In the rows, zero is written as 128.
Turns in one plane each, and the order they were made in; the first pair answered:
divi (before |-> after):
[110  88 156 121 118  73  98  93 174 113 131 120 110  74 112 106 134 139
 117 127 140 128 148] |-> [113  83 152 117 115  66  92  95 167 125 133 116 114  86 104 111 135 130
 120 120 150 120 150]
[158 134 114 109 124 123 115 132 132 170 145 134 105 143 125 117 144 125
 134 124 128 118 137] |-> [158 145 117 111 123 138 125 133 138 158 146 131 101 134 131 109 145 136
 133 131 110 127 137]
[179 105 118 124 133 188 139 169  98 154 129 146 131 136  77 119 141 145
 128 146 109 134 147] |-> [174 110 127 132 139 197 147 162 109 136 127 153 126 122  86 115 140 154
 124 151  96 149 142]
[219 159  79 166 184 146 147 134 113 177 140 102 152 172 137 115 143 130
 144 136 116 110 147] |-> [212 172  90 178 189 165 158 129 130 148 136 108 148 148 153 105 143 148
 132 148  87 132 144]
demud (before |-> after):
[125 110 116 116 152 130 168 152 106 158 163  93 134 131  92 135 125 162
 132 107 154 116 145] |-> [138 128 143 130 143 176 153 170 113 139 144 158 143 144  95 126 119 168
 127 113 129 163 120]
[162 147 129 107 123 137  83 147  79 190 110 165 170 219 118 135 103  61
 144 106 176 124 107] |-> [159 135 121  96 122 114  74 137  81 190 115 146 159 214 114 138 108  59
 150 106 185 104 115]
[137 187 133 112 132 178 133 137 112 166 128 136 158 156 130 103 140 111
 121 134 129 149 135] |-> [140 172 132  86 113 148  77 126 127 139 116 150 130 161 113 105 152 105
 136 142 121 132 130]
Kadeb (before |-> after):
[136 144  96 117 128 127 150 142  92 178 108  89  80 135 148  84 126 164
 133 108 141 151 122] |-> [134 162 104 122 135 125 132 122  85 173 100 115  88 144 169  88 107 144
 124 110 144 163 102]
[125 173 132 131 139 131 123 136 126 141 118 106 129 129 130 117 113 100
 116 139  96 145 134] |-> [105 157 137 141 146 110 129 118 137 131 123 114 128 115 138 134 104 103
 102 136 108 147 125]
[104  65 139 132 106 103 123 139 141 146 146 150 132 160  91 156 128 138
 124 120 159 135 132] |-> [128  80 132 120  96 127 119 165 128 160 139 139 135 173  78 141 138 143
 141 124 146 129 142]
Silib (before |-> after):
[ 95 100 113 150 141 156 148 179 110 151 113 149 152 157 143 157 108 102
 111 111 174 121 103] |-> [ 86  74 111 143 135 133 147 178 122 143 122 133 138 149 128 163 120 111
 114 108 183 105 114]
[163 144 128 122  98 167  95 168  99 142 147 117 133 129 126  91 147 147
 142 138  84 123 177] |-> [154 112 144 130  87 159  89 175 122 119 145 149 125 130 107 103 151 163
 141 140  84 135 168]
[111 147 141 141 162 114  60 100 119 113  96 126 125 148 144 132  94  83
 147 121 136 123 126] |-> [103 123 146 140 154 105  59 102 133  99  99 139 115 144 133 140 102  91
 147 121 141 127 126]
Now pairs of rows:
Each pair is two turns apart.
[151  95 171 133 113 137  97 127 136 121 122 212 128 135 146 147 130 112
 147 121 169 178 106] |-> [162 100 122  89 118  97 118 119 123 145 144  69  98 100 134 129 160 117
 171 120 169  95 172]
Silib divi
[118 153 107 120 146  87 128  84  96 166 129  74 144 130 177 128 106  84
 133 128 154 100 137] |-> [124 130 144 143 124 116  94 112 104 155 114 187 162 178 156 147  97  79
 131 124 159 154  93]
Silib divi
[148 165 101 143 136 135 148 128 112 190 120 120 126 126 142 129 117  63
 109 130 135 113 114] |-> [126 124 101 151 137 106 179 123 135 178 139  96 114 102 130 144 127  86
 102 125 150 104 128]
Kadeb Kadeb
[121 107 120  67  60 118  82 179 114 134 122  89  94 155 114 129 162 143
 139 120 163 108 184] |-> [111 142 125 109  94 179 174 189 110 152 132  63 125 119 156 115 149 172
 110 119 145 148 189]
demud divi
[156 124 112  83  87  99  94 161 140 135 146  84  62 133 117 126 161  78
 105 175 110 160 164] |-> [152 117 131  98  77 116  86 169 155 118 137 136  71 141 115 131 158  84
  98 176 104 192 143]
Silib Silib
[107  86 185 177 129 147 101 122 173  76 103 239 126 119 136 149 119 157
 111 115 121 173  77] |-> [138 189 100 112 171 110  98  72  81 166 109  59 136 115 192 114 103  81
 140 113 138  53 136]
demud Silib
[ 80 119 147 146 129  70 175  60 162  99 146  76 110  66 192 145 110 118
  97 150 131 135 130] |-> [ 79 112 157 156 126  87 189  73 172  94 149  89 114  63 187 147 115 135
  93 151 126 156 129]
demud Silib
[144 149 106 100 132 155  76 179 114 147 105 118 115 167  95 112 119 122
 130 143 109 134 115] |-> [133 151  94 114 148 155 127 179 101 175 121  74 130 154 110 116 118 123
 120 133 125 125 130]
demud demud
[133 173 108 113 161 168 178 125 119 143 133  71 131 104 136 118 136 130
 130 131 101 126 156] |-> [107 177 122 131 173 141 165  81 123 125 128 112 137  98 169 140 104 107
 108 132 116 142 124]
Kadeb Kadeb
[128 124 185 131  95 126 157 122 131 112 133 135 131 122 123  95 143  96
 110 148 125 160  91] |-> [127 120 176 133 103 125 185 126 126 127 143 101 135 113 127  95 145 102
 110 145 130 149 107]
Silib demud
[142 140 116 143 131 143 151 132 121 151 125 129 152 152 125 124 117 130
 113 126 135 136 124] |-> [124 121 121 148 134 127 162 123 132 143 133 124 149 141 125 134 114 137
 106 124 145 134 126]
Kadeb Kadeb
